In the data rows, the value 128 means zero.
Every row has a hidden score. In each pair, how much higher is the second row's than the first's? 15 means about the same, 30 much higher and 0 much lower. The score is a weighted sum of the row's numbers plus the product of two more (or one squared), each taken from its middle value.
194,74,161,149,96,167,191,121,141,93,119,124,121,133,152,129,119,79,118,136
145,78,153,182,126,172,175,114,155,92,134,139,66,143,148,58,148,118,92,108 >> 13
157,105,153,138,119,152,166,103,144,78,146,164,176,96,167,104,114,77,101,139
136,77,139,172,136,164,155,127,135,102,160,172,78,121,169,69,159,110,89,92 >> 16
135,121,114,137,111,142,113,157,155,87,169,192,108,98,167,142,138,119,143,66
131,156,121,110,164,124,161,76,85,142,80,174,171,81,133,105,116,102,150,159 >> 11
89,163,61,165,160,90,129,155,100,136,151,142,160,135,130,124,58,111,147,125
109,131,139,119,171,70,82,115,83,125,123,128,155,153,93,147,123,172,108,159 >> 20
130,111,151,139,116,131,106,135,174,57,186,185,116,97,181,125,145,114,130,92
95,167,91,81,104,144,104,149,146,181,136,75,128,148,136,145,139,119,154,158 >> 17
129,86,152,189,108,99,117,131,166,99,124,71,117,168,74,112,146,178,103,122
134,155,115,78,153,93,118,119,115,81,134,110,118,194,128,166,100,162,132,165 >> 16
120,176,76,86,156,106,92,135,94,110,169,140,129,159,151,166,70,138,139,167
146,146,109,105,127,158,175,163,119,124,126,107,90,171,94,162,45,104,164,158 >> 5
93,170,85,97,121,104,85,163,121,153,184,114,125,143,129,152,89,127,148,134
127,144,125,71,151,80,110,115,116,91,123,101,120,172,121,173,115,174,143,163 >> 14
157,132,99,153,85,167,119,138,109,183,132,159,101,108,136,131,133,119,141,79
101,170,91,68,112,131,109,150,137,163,138,81,129,151,143,140,149,119,135,174 >> 10
104,108,137,148,132,84,113,105,102,140,101,71,140,154,68,144,163,181,108,137
131,87,134,171,135,159,138,127,153,88,161,173,90,124,168,80,153,115,102,80 >> 9
156,149,163,79,142,135,158,74,112,158,78,150,151,51,139,138,153,100,179,141
146,134,129,95,154,124,168,71,64,159,61,139,145,69,129,147,163,132,200,134 >> 21
100,154,87,162,146,122,128,116,131,116,158,182,180,83,153,141,121,87,122,107
162,144,82,147,78,155,117,164,129,170,145,131,102,131,128,137,97,115,166,86 >> 20
161,62,152,147,126,185,189,73,121,94,116,168,125,104,164,113,156,97,118,127
85,167,109,111,84,147,89,144,161,176,137,99,107,131,122,158,159,136,127,106 >> 9
82,163,86,135,183,84,155,125,92,112,122,138,168,160,104,87,97,126,109,193
151,136,156,99,119,148,159,61,152,111,115,155,165,72,180,131,147,96,178,124 >> 14
110,172,79,136,73,134,82,146,169,172,158,115,143,90,125,158,147,126,154,85
150,98,162,135,120,189,165,129,154,152,72,116,63,158,90,102,136,144,132,93 >> 18
135,105,103,155,58,168,162,150,171,142,164,89,161,132,96,103,115,98,114,116
53,107,125,182,151,159,174,120,131,148,73,143,129,150,101,77,148,136,68,96 >> 24
132,89,165,156,136,137,120,125,178,66,170,187,97,121,181,88,155,116,109,91
156,88,168,140,129,184,161,112,155,137,77,112,60,157,98,75,149,146,133,94 >> 19
163,118,161,121,109,163,162,68,165,104,137,153,160,85,184,125,150,75,129,129
147,149,158,68,160,129,156,76,91,162,72,140,142,78,116,137,150,113,165,154 >> 14
184,110,156,121,102,163,170,166,158,125,106,87,73,170,108,119,85,108,117,126
150,151,164,76,159,132,155,68,99,165,69,149,138,78,128,136,155,119,173,150 >> 14
126,163,89,76,164,131,140,148,114,85,140,137,117,166,166,150,97,111,112,178
161,127,92,152,80,167,118,167,131,173,139,131,105,121,129,118,108,109,148,90 >> 19
90,118,128,150,152,85,106,96,89,140,105,88,158,163,73,132,156,183,106,155
171,126,167,83,167,132,180,85,72,116,87,137,110,133,124,134,126,101,155,187 >> 3
152,165,62,128,101,144,139,179,121,166,143,127,107,162,118,142,54,112,185,100
165,77,162,120,119,176,161,163,157,158,113,105,79,121,98,129,150,122,77,107 >> 11
80,142,101,139,174,102,158,102,73,129,104,158,176,111,98,95,124,112,112,191
156,155,74,145,89,150,111,164,121,166,136,129,95,128,141,148,93,114,171,79 >> 20
103,166,101,112,81,142,96,161,166,185,135,81,110,136,118,151,147,130,135,109
126,90,175,173,118,140,135,120,179,73,146,129,74,160,152,58,132,141,113,91 >> 17
106,173,87,136,84,130,83,143,146,175,162,123,135,89,120,163,155,134,157,84
130,106,109,166,121,152,123,149,145,104,161,187,103,109,169,111,146,111,129,67 >> 20
170,87,164,136,145,145,155,84,150,71,143,162,163,102,177,102,125,78,105,146
150,83,148,125,114,98,124,119,129,123,83,69,118,149,133,136,192,192,126,110 >> 20
110,131,119,158,145,98,128,107,154,68,179,185,166,83,166,132,145,106,127,105
139,71,177,163,150,160,162,102,158,101,125,139,75,161,150,45,166,121,61,124 >> 27
90,154,118,130,177,73,104,97,65,138,130,137,166,154,86,115,118,159,112,164
106,130,134,115,169,63,87,112,86,126,123,130,155,150,82,141,117,180,113,160 >> 11
175,131,157,97,143,151,185,103,89,120,93,125,86,141,134,154,98,92,164,171
67,156,80,144,179,86,133,108,86,119,126,139,182,157,117,104,116,140,99,183 >> 25
120,80,141,202,122,135,138,103,167,71,97,103,130,199,122,54,156,159,88,113
142,100,141,159,132,142,155,79,155,47,157,165,165,112,163,104,142,87,96,134 >> 1
94,177,84,112,101,110,68,159,134,149,186,126,127,122,162,166,127,140,160,116
113,109,155,158,126,93,88,145,159,95,157,125,110,148,165,93,138,168,114,77 >> 16
178,63,146,155,124,164,130,136,147,136,168,151,94,107,184,54,155,98,73,113
82,144,80,174,152,81,118,79,88,134,155,169,185,95,122,108,140,142,154,117 >> 14
97,101,148,160,132,94,90,147,159,85,164,153,110,129,162,94,146,165,118,82
147,102,155,121,157,78,127,90,79,127,73,98,167,116,83,174,181,174,116,172 >> 18
131,92,141,151,142,147,162,89,165,44,156,162,154,122,163,98,139,95,95,136
149,138,131,106,123,168,147,163,137,115,101,114,66,186,139,152,86,106,123,122 >> 15
104,93,139,161,147,115,119,122,152,67,174,193,134,98,179,104,149,120,125,83
132,90,149,167,103,97,113,143,151,104,114,69,122,161,70,134,152,182,102,124 >> 15
156,142,159,115,71,156,136,88,165,141,119,109,158,78,183,147,143,83,159,129
113,166,123,119,60,142,128,108,150,175,110,87,153,82,142,172,168,103,174,133 >> 11
121,156,134,100,108,113,88,136,158,86,169,175,133,72,181,164,146,119,178,103
118,165,104,67,115,126,126,157,140,161,134,74,132,160,125,121,127,111,149,182 >> 9
165,76,155,142,119,172,182,69,117,106,115,158,152,91,188,118,157,85,130,135
68,174,74,133,165,83,101,146,93,128,163,148,164,152,135,129,78,131,120,153 >> 12
135,101,141,158,102,113,123,119,137,143,93,67,98,140,71,145,175,182,159,111
158,124,159,128,112,180,151,155,148,129,91,122,55,171,102,136,103,120,112,97 >> 17
127,96,155,176,104,109,108,143,159,91,129,84,107,166,111,119,148,177,102,106
100,172,129,102,115,120,90,114,139,124,159,164,154,58,155,181,161,119,183,108 >> 11
182,98,166,108,139,158,174,68,99,126,90,154,139,75,174,140,146,98,154,142
172,116,105,151,83,166,120,176,133,177,142,129,108,117,128,112,118,105,137,79 >> 15
155,88,154,139,130,157,168,106,144,69,150,159,175,110,162,95,105,78,91,142
114,100,146,143,106,95,90,148,164,98,161,113,110,140,160,115,148,174,106,88 >> 17
129,116,141,128,124,137,113,138,171,70,177,189,129,85,176,148,144,103,132,86
152,107,136,131,86,167,111,136,170,166,164,135,125,79,151,113,166,99,97,105 >> 13
140,140,166,73,169,131,150,74,90,157,82,140,140,87,106,128,157,107,161,173
143,126,138,108,125,95,129,120,104,144,81,66,119,142,96,175,147,181,146,128 >> 20
115,127,141,139,160,141,179,194,122,167,84,142,114,145,80,73,43,111,107,112
125,89,163,175,164,146,134,115,156,75,167,177,119,118,176,88,158,103,73,111 >> 16
111,141,107,159,153,130,129,166,135,129,160,177,152,92,136,119,91,87,107,108
63,147,109,159,181,110,170,155,87,147,82,146,153,135,119,91,91,123,99,154 >> 16
151,93,137,127,119,101,124,113,131,129,85,66,123,154,131,137,191,185,122,110
104,174,75,133,76,118,79,153,151,165,171,124,138,110,141,164,133,131,162,89 >> 9
127,170,171,84,110,104,64,134,150,81,154,159,125,101,177,167,124,125,203,121
122,63,178,160,155,174,165,138,146,120,108,155,109,123,116,92,151,106,33,118 >> 15
142,152,134,103,135,162,156,157,139,107,114,127,65,196,149,155,77,107,124,133
142,140,131,80,155,72,98,112,77,114,130,118,137,153,116,186,111,164,149,164 >> 18
175,132,175,66,170,88,112,72,85,134,83,122,156,105,126,146,157,139,152,175
144,87,157,164,120,84,100,117,118,122,86,65,146,151,60,161,175,189,100,142 >> 24
144,155,148,75,148,135,159,73,114,150,76,149,164,56,155,147,150,112,192,132
114,157,158,70,145,86,55,111,119,116,158,126,129,147,127,154,121,154,152,166 >> 14
126,149,116,122,68,146,107,171,181,169,138,75,103,134,98,154,134,121,123,111
126,152,108,119,68,146,104,170,182,172,140,68,111,148,98,148,133,118,136,109 >> 17
126,176,178,64,141,100,64,117,126,106,132,156,119,115,157,157,123,128,203,139
135,92,162,156,90,100,105,138,166,95,126,70,107,163,102,141,155,179,110,113 >> 16
140,168,88,120,111,121,104,164,103,114,164,196,118,102,131,167,110,125,154,73
164,125,155,118,117,171,162,168,152,131,98,105,62,177,114,142,94,105,125,109 >> 13
111,129,152,110,95,104,98,133,160,120,103,86,121,154,166,133,182,170,159,110
103,167,148,103,74,131,97,152,173,130,106,106,96,154,166,135,146,150,173,86 >> 12
49,146,95,158,176,113,156,122,83,139,99,143,166,141,131,97,116,126,104,158
142,106,150,121,149,77,113,92,83,119,72,91,170,118,80,174,187,167,112,162 >> 17
127,109,137,138,116,135,108,158,163,80,168,188,94,94,176,126,143,130,153,74
95,159,114,129,164,111,159,91,79,145,82,169,177,92,119,101,127,114,139,168 >> 9
112,110,153,154,117,75,80,141,126,131,140,107,138,153,87,145,133,186,103,110
85,162,135,58,147,120,85,125,129,112,142,122,126,150,149,141,147,145,105,185 >> 8
82,165,75,168,144,85,122,83,89,132,155,165,183,87,124,114,130,123,167,111
138,147,118,81,162,81,90,123,84,110,139,117,133,154,126,180,113,171,145,166 >> 20
122,150,123,120,154,124,168,76,98,136,76,182,185,73,158,106,114,95,154,142
174,127,155,82,173,98,140,73,79,132,73,120,137,117,118,147,151,145,154,178 >> 14
82,167,86,164,146,77,125,74,72,156,132,158,190,109,95,100,125,152,147,128
42,150,87,158,170,110,165,128,88,153,88,144,163,133,136,94,114,131,106,135 >> 9
140,163,92,142,100,144,105,167,137,135,155,176,101,104,125,154,119,123,156,63
153,109,144,144,134,152,140,151,149,111,169,166,149,98,142,74,105,84,88,119 >> 16
128,117,146,120,107,97,88,162,118,140,111,79,95,137,102,176,137,184,151,103
142,144,148,93,171,127,156,64,101,140,79,173,165,72,147,121,127,114,177,138 >> 16
133,148,122,128,61,153,104,165,184,170,129,76,99,136,84,154,144,126,121,100
100,120,127,129,155,79,102,110,95,138,97,83,152,160,76,134,157,184,99,152 >> 26
145,88,170,133,104,87,95,127,137,103,99,62,137,142,106,180,182,177,128,128
154,101,137,156,43,169,135,123,182,124,157,85,161,121,141,129,140,91,116,129 >> 14
125,125,142,120,114,136,112,129,173,91,173,179,124,66,169,160,151,99,145,85
99,114,141,150,139,72,81,141,108,138,127,96,144,141,79,140,138,190,114,128 >> 16
138,78,170,160,139,178,159,104,155,120,108,132,57,161,134,48,159,139,84,112
123,97,144,136,107,102,85,159,165,114,144,113,100,138,148,121,153,181,132,82 >> 17
156,151,155,89,130,143,165,66,129,131,93,154,156,57,167,142,152,102,176,126
140,173,97,117,121,130,104,160,114,124,153,183,103,107,119,171,121,124,149,72 >> 15
106,166,69,142,77,129,92,151,149,177,163,117,128,118,123,142,122,127,169,86
138,183,80,106,130,116,102,145,102,107,152,191,122,108,140,181,104,132,160,95 >> 14
141,124,138,119,111,94,93,160,125,144,112,92,107,136,104,177,136,184,147,108
132,115,156,143,83,168,121,158,181,165,125,94,89,128,75,143,153,126,86,91 >> 13
100,172,147,72,138,96,60,123,112,113,155,145,131,128,171,164,114,137,180,148
109,101,164,137,155,163,170,181,129,156,97,148,94,111,79,105,108,115,57,113 >> 3
131,98,156,162,97,123,122,140,175,105,123,89,70,156,116,115,136,180,123,90
132,86,148,144,143,80,118,104,93,116,70,87,158,132,71,181,189,173,111,163 >> 23
52,157,76,160,176,97,142,112,91,131,113,131,174,135,113,103,126,137,99,166
89,99,146,175,132,90,85,143,140,97,164,144,130,129,139,106,140,174,123,86 >> 18
175,94,166,121,103,183,161,177,165,142,114,102,71,145,95,128,122,111,97,102
106,151,162,57,141,104,77,120,132,108,131,106,123,172,136,148,140,160,132,164 >> 21
84,163,79,173,153,84,113,93,77,157,137,153,181,112,105,100,112,134,144,138
161,99,157,133,111,176,162,161,156,147,100,114,63,144,97,128,121,115,100,105 >> 12
149,133,125,96,141,130,177,62,70,157,57,134,142,70,138,151,160,136,218,124
136,120,147,109,181,96,144,72,73,126,64,147,172,88,101,150,166,145,140,175 >> 10
124,140,125,103,115,149,150,105,122,164,60,105,103,136,112,119,147,170,195,91
151,122,157,101,190,81,130,66,71,127,69,139,160,107,106,133,146,150,136,176 >> 10
149,73,162,141,118,191,163,148,150,155,101,116,68,131,96,118,152,124,75,95
120,164,107,75,151,112,116,129,126,68,151,122,121,187,139,161,95,155,100,172 >> 18
50,148,74,174,157,116,150,98,97,152,82,130,169,142,108,98,142,148,112,123
109,156,60,137,63,142,133,157,159,162,162,88,145,139,92,129,77,119,172,114 >> 11
125,124,130,120,104,106,92,172,136,139,130,123,96,99,135,171,144,167,184,89
146,105,154,170,83,116,121,110,199,38,143,108,131,154,159,85,148,139,149,107 >> 8
149,163,69,136,87,152,106,164,126,170,139,130,107,133,132,161,104,116,167,84
146,154,130,117,154,130,169,68,118,126,90,170,183,60,166,115,121,93,157,130 >> 13
112,156,117,130,72,152,97,156,174,185,126,92,99,123,102,160,151,134,126,102
108,133,149,115,155,64,89,120,89,130,133,111,162,153,83,149,127,180,113,161 >> 27
126,131,107,163,148,135,132,167,132,126,165,177,149,91,133,109,85,85,103,99
114,97,138,164,157,123,129,117,157,57,183,186,133,107,183,110,152,111,117,106 >> 14
124,101,136,144,105,107,84,164,159,110,148,120,95,127,136,136,145,178,141,77
94,108,129,152,130,94,113,100,100,150,104,72,153,169,62,131,163,179,108,145 >> 23
143,126,137,133,69,157,123,166,188,167,127,75,107,132,78,138,140,124,110,106
108,190,57,106,129,119,87,163,110,119,179,142,119,150,156,175,70,123,145,125 >> 25
91,173,65,103,95,132,123,164,136,173,168,96,135,140,101,152,91,122,176,139
147,121,106,145,69,156,106,160,165,181,168,108,124,110,94,114,146,121,121,90 >> 15
121,139,132,129,71,161,112,161,178,168,127,94,92,138,91,159,146,138,111,89
121,155,89,145,72,143,90,155,158,181,158,116,131,101,109,152,141,134,145,77 >> 14
111,124,146,130,138,64,82,141,98,138,121,98,152,150,80,158,133,179,106,129
178,125,164,108,144,136,180,74,82,157,68,139,135,80,152,148,136,106,181,154 >> 6
93,170,80,117,83,114,68,154,145,158,177,129,135,103,146,165,131,137,160,99
144,159,92,143,90,152,112,153,131,154,148,167,100,115,118,149,117,122,148,63 >> 10
78,139,104,144,177,107,160,112,79,134,108,156,174,110,91,109,109,113,116,189
128,101,141,136,139,149,131,127,163,96,175,185,115,79,171,133,166,103,111,92 >> 15
176,125,144,115,115,168,169,158,150,122,103,99,68,175,120,130,81,97,126,128
166,106,153,122,145,132,155,65,149,91,125,166,176,87,186,122,128,81,129,134 >> 22
148,124,110,148,68,156,94,162,165,172,161,106,120,103,102,132,147,114,121,84
141,96,162,167,96,99,109,139,178,89,132,77,104,158,104,127,151,173,119,111 >> 15
164,132,156,93,160,124,165,70,68,163,66,144,130,71,122,142,150,108,182,151
93,143,111,148,175,71,115,85,70,141,125,143,164,130,73,98,122,156,122,160 >> 23
139,128,175,127,94,104,73,157,176,68,178,139,122,119,171,147,134,152,155,99
88,158,67,170,158,103,123,163,114,130,149,156,161,128,123,136,64,100,137,132 >> 15
160,131,158,90,156,120,179,79,65,156,57,144,133,73,116,136,150,131,183,143
145,163,81,139,84,145,101,156,126,162,155,142,100,130,135,171,97,115,171,82 >> 19
120,152,118,75,161,98,109,120,110,81,138,114,132,185,124,159,98,163,120,179
125,99,134,134,108,124,103,170,162,87,162,172,101,93,178,131,146,138,150,72 >> 22
92,132,132,149,150,69,93,113,77,146,122,119,149,131,89,142,146,180,119,127
73,153,88,136,180,85,120,106,91,113,125,139,168,164,102,93,111,144,97,184 >> 15
154,134,138,119,135,137,153,74,133,102,110,170,176,80,175,118,124,81,145,138
147,67,145,175,149,177,145,119,134,118,152,160,83,126,165,69,162,103,87,98 >> 15
128,175,64,131,114,130,96,177,115,151,157,119,104,155,144,164,73,125,171,99
145,100,138,144,134,154,133,147,158,105,176,166,159,100,146,91,112,81,78,117 >> 10
137,93,161,157,88,104,108,136,168,83,120,80,118,144,131,133,168,177,136,127
162,85,117,154,99,186,134,140,121,171,144,154,103,108,156,100,161,95,109,98 >> 20
171,67,148,140,87,167,154,118,166,108,165,129,153,98,154,97,136,82,91,135
131,124,135,72,142,89,114,112,98,119,112,86,126,164,113,179,128,181,143,152 >> 19
106,139,157,62,142,86,79,113,131,117,133,108,128,157,129,156,141,168,133,160
172,75,161,113,126,184,146,167,156,153,123,111,79,109,104,118,152,109,74,118 >> 10
119,105,155,148,122,75,79,148,124,130,140,98,132,148,91,140,145,191,112,109
46,135,106,166,170,127,169,153,99,162,83,156,147,126,120,104,123,127,89,115 >> 12
135,94,156,147,141,141,117,130,171,69,162,172,89,123,179,91,146,131,122,85
164,90,155,123,108,181,157,172,163,151,109,96,75,133,99,132,129,113,88,105 >> 9
140,183,77,100,147,118,102,134,86,109,153,181,131,121,146,176,97,115,156,117
150,57,154,176,134,167,153,117,142,118,153,166,87,118,182,59,165,108,74,110 >> 15
73,171,78,131,172,87,104,138,91,127,169,142,162,150,131,118,72,132,116,157
132,156,88,125,115,114,114,165,130,100,160,192,112,89,152,158,125,127,167,81 >> 12
129,148,156,105,101,101,67,151,166,72,177,156,132,109,175,153,127,128,184,106
58,155,85,157,161,91,137,91,100,131,118,130,186,156,104,95,132,146,90,164 >> 25
117,133,162,76,130,89,87,119,122,120,123,89,130,156,118,175,145,183,129,149
83,174,72,105,102,109,72,166,133,153,186,119,123,139,154,156,112,138,150,126 >> 15
81,154,101,152,152,127,170,134,90,132,97,163,171,86,100,116,85,100,132,152
138,164,60,126,102,146,111,170,119,157,158,120,100,152,136,161,70,128,180,102 >> 28
121,176,90,90,156,95,100,139,99,108,168,148,131,167,152,173,78,138,145,164
49,144,91,160,170,120,165,128,81,153,94,147,162,134,130,100,121,133,104,130 >> 17
123,113,158,105,112,90,91,135,131,117,106,69,130,161,121,168,159,187,126,135
171,81,132,144,101,170,128,155,144,149,155,139,114,95,161,87,147,95,91,100 >> 16
155,61,183,150,130,179,155,149,172,148,126,112,74,125,115,86,168,121,47,119
134,65,157,160,138,163,144,113,152,111,158,157,104,115,178,74,174,102,64,106 >> 19
137,114,134,106,117,105,123,114,111,153,80,68,125,144,91,164,161,192,155,126
111,159,148,123,65,139,100,155,183,130,120,106,85,165,128,144,133,147,151,88 >> 12
115,157,72,143,49,150,119,155,162,161,171,80,155,145,100,141,96,113,166,126
134,132,171,108,107,79,57,149,163,96,156,114,122,133,143,167,125,171,161,107 >> 17
150,116,143,149,45,161,130,116,183,137,134,90,165,108,169,139,138,87,130,128
153,140,178,72,165,119,143,69,103,141,73,140,143,81,117,133,153,128,166,170 >> 12
69,167,129,66,161,127,92,131,126,117,146,127,127,154,161,141,148,128,101,184
137,119,165,112,107,72,65,150,145,111,142,89,136,145,133,176,134,176,132,117 >> 18
175,95,165,123,116,177,164,180,162,146,108,103,82,137,99,130,120,101,93,110
132,96,162,170,143,144,128,120,170,70,173,164,80,125,187,63,164,125,105,94 >> 16
128,129,159,93,121,77,61,135,125,110,140,99,139,147,129,182,136,171,138,134
68,168,66,164,161,99,114,156,115,126,151,156,166,120,142,143,89,106,134,131 >> 9
170,58,156,151,134,173,174,102,141,95,150,161,119,103,186,81,145,97,89,134
83,90,156,168,160,173,179,147,132,144,83,156,112,123,98,102,146,113,44,98 >> 16
141,84,167,180,134,147,140,87,171,76,111,126,90,181,138,30,144,136,92,118
139,67,158,166,140,167,137,108,146,126,167,160,109,98,178,72,177,93,75,109 >> 9
94,131,127,131,165,63,92,106,80,138,121,120,158,147,69,128,129,170,116,159
156,138,96,147,72,175,116,153,123,176,129,144,103,117,138,138,127,111,149,74 >> 13
48,154,81,162,161,97,133,99,85,135,112,124,186,149,110,99,136,143,98,166
139,123,137,150,140,150,136,143,151,107,158,172,161,93,154,104,109,73,98,109 >> 5
128,152,102,80,153,94,115,121,118,70,130,114,115,192,134,165,102,159,121,170
123,162,105,72,143,101,121,119,100,101,111,105,123,168,126,176,113,169,154,145 >> 16
73,153,103,147,178,105,171,151,91,137,93,132,155,151,121,83,88,121,116,169
163,78,149,142,113,166,121,131,170,148,172,140,120,85,165,79,166,93,80,115 >> 19
148,160,83,147,94,154,106,154,123,168,146,132,100,122,139,161,105,119,165,83
136,132,169,83,127,76,53,131,129,118,141,101,130,139,127,182,131,159,153,133 >> 19
132,138,139,113,113,167,162,136,133,158,69,125,71,148,95,126,119,158,166,85
165,115,103,154,78,163,120,157,136,186,138,137,103,118,133,130,116,105,141,83 >> 16
144,141,178,65,177,129,131,77,84,133,93,141,128,95,107,129,154,125,139,190
99,116,131,139,140,85,113,108,99,143,107,71,146,166,76,135,163,179,107,146 >> 29
33,149,94,158,182,114,156,135,92,144,91,135,154,132,122,94,115,127,92,149
163,138,141,90,166,138,163,104,86,97,112,136,101,134,116,164,112,104,146,201 >> 12
160,132,163,95,171,126,172,70,63,149,64,135,126,96,111,128,140,120,174,169
116,138,128,127,178,92,143,79,71,118,93,165,167,127,89,97,124,130,123,203 >> 26
80,105,137,165,136,75,88,130,126,112,160,142,140,116,130,123,143,178,124,97
165,143,172,62,175,109,144,76,88,140,77,128,134,89,115,141,156,129,156,178 >> 8
110,133,107,167,143,132,201,164,103,149,106,145,150,138,55,71,33,103,148,122
146,113,144,95,148,100,144,84,67,154,70,102,138,100,92,182,171,156,169,154 >> 18
152,142,82,139,81,163,111,148,123,179,139,152,105,110,138,148,110,105,168,82
147,155,111,75,154,138,165,155,115,92,124,117,98,178,140,140,80,101,133,179 >> 7
154,77,161,160,117,172,172,92,173,78,158,154,137,118,151,93,160,97,81,121
167,79,157,144,117,172,126,129,161,129,164,144,114,85,172,70,171,94,72,115 >> 11
135,120,131,117,167,100,133,57,82,108,64,152,195,82,128,155,178,135,157,169
147,97,170,151,117,111,119,105,165,95,98,98,98,167,158,49,173,179,124,104 >> 16
169,131,159,105,155,154,182,106,85,111,96,127,94,137,128,151,100,101,164,180
105,167,97,91,81,135,102,161,157,171,135,70,113,151,130,142,143,113,147,149 >> 17
172,118,97,152,87,161,132,165,126,179,139,119,100,126,115,110,94,108,151,92
169,130,160,81,176,110,153,66,69,121,83,130,124,124,100,130,132,137,146,194 >> 12
77,176,95,97,117,109,53,163,124,142,193,133,130,135,162,161,115,125,140,135
159,152,167,83,150,141,159,75,112,152,82,141,152,59,142,138,144,109,183,135 >> 9
155,101,166,131,108,165,153,77,160,95,133,150,161,89,189,122,155,86,116,131
134,93,160,145,133,133,115,132,172,65,182,179,114,104,178,115,146,109,124,96 >> 14
121,159,67,141,79,135,107,152,143,186,153,104,135,124,109,128,96,128,173,86
101,167,75,126,62,134,106,146,149,173,166,83,139,118,119,160,121,118,166,131 >> 7
81,141,108,141,166,79,114,97,85,119,120,111,155,169,83,108,132,172,88,181
146,103,162,135,109,179,167,141,144,161,77,121,62,157,81,118,137,137,113,93 >> 12
68,158,100,149,178,101,176,150,77,141,82,132,156,159,115,77,71,124,122,168
111,152,155,60,138,99,84,125,131,111,119,97,126,167,131,159,143,166,144,162 >> 18
41,146,99,169,170,126,164,128,89,150,85,150,153,120,126,100,120,118,108,124
93,181,109,116,95,120,70,129,129,141,180,144,141,88,164,176,149,129,175,112 >> 15
110,134,143,117,171,66,84,109,82,131,118,114,155,150,76,142,126,176,111,158
133,90,158,149,84,100,102,134,155,99,106,64,127,152,104,161,164,189,123,122 >> 14
124,161,63,138,75,135,109,161,139,182,161,108,132,125,106,129,99,131,168,88
119,129,165,84,121,87,89,118,128,124,108,88,132,156,134,170,151,182,141,137 >> 16
163,111,106,149,79,170,123,146,117,185,135,139,106,115,132,120,136,114,138,84
166,89,122,146,101,180,132,148,128,166,140,150,103,98,152,103,152,97,110,91 >> 14
164,73,155,153,146,147,134,124,157,94,172,166,131,105,183,61,140,89,67,130
151,143,122,94,139,147,164,147,117,96,116,122,86,157,118,174,61,99,155,170 >> 10
96,178,76,130,85,111,66,162,131,166,177,113,123,118,144,158,117,131,167,107
151,162,78,152,86,145,112,165,131,172,142,132,102,134,132,157,92,116,170,87 >> 12
181,73,146,151,132,163,127,134,143,135,170,145,107,91,199,53,151,96,85,116
104,167,132,68,146,90,55,125,111,121,171,132,134,141,146,155,116,154,151,159 >> 12
97,178,74,100,112,118,95,169,126,174,179,108,133,138,116,144,88,129,173,116
144,149,70,142,87,152,107,161,124,175,146,129,102,139,128,155,108,120,161,78 >> 14
124,178,58,119,119,116,106,175,116,142,170,126,123,157,140,166,58,126,156,119
129,157,156,102,104,109,92,139,168,74,165,161,136,85,184,163,129,119,176,97 >> 13
160,64,164,138,127,186,159,148,155,153,107,116,68,130,109,110,158,122,72,112
146,139,177,68,180,124,141,75,92,131,94,137,137,99,102,126,156,117,134,192 >> 11
161,104,125,140,88,167,112,159,170,172,175,106,120,96,133,95,141,98,101,99
120,112,145,113,97,103,105,125,152,115,96,73,123,148,145,146,184,182,126,107 >> 17
119,183,79,101,151,104,87,130,94,100,165,150,131,154,160,172,66,140,145,155
162,72,124,155,113,187,139,137,131,163,149,163,101,105,163,87,162,109,93,89 >> 15
173,130,144,100,133,163,167,152,143,121,104,96,83,188,114,135,75,101,141,147
131,137,134,130,66,154,115,161,176,177,119,90,92,136,82,158,154,126,106,93 >> 18
158,127,104,146,79,178,121,139,118,181,121,152,102,113,136,133,139,117,145,81
138,112,129,152,133,136,156,66,153,49,155,156,180,114,174,108,132,94,120,130 >> 12
89,170,91,78,94,145,87,149,142,172,141,84,120,152,146,155,156,124,141,148
105,169,67,126,90,121,98,166,136,177,164,108,136,125,123,141,94,134,166,104 >> 18
69,154,96,142,173,102,167,147,89,135,86,131,156,160,114,82,82,128,122,169
146,74,155,149,122,165,135,111,144,133,169,159,110,87,168,88,175,91,75,102 >> 15
143,100,150,184,95,139,134,131,184,105,112,97,74,160,103,102,133,163,150,93
124,136,122,102,124,128,145,109,113,164,67,87,120,133,106,152,166,183,169,105 >> 20
138,93,152,153,138,80,115,110,96,125,77,72,153,135,76,172,183,177,103,157
142,102,152,153,121,155,170,118,145,79,139,154,169,116,150,86,88,81,95,145 >> 8
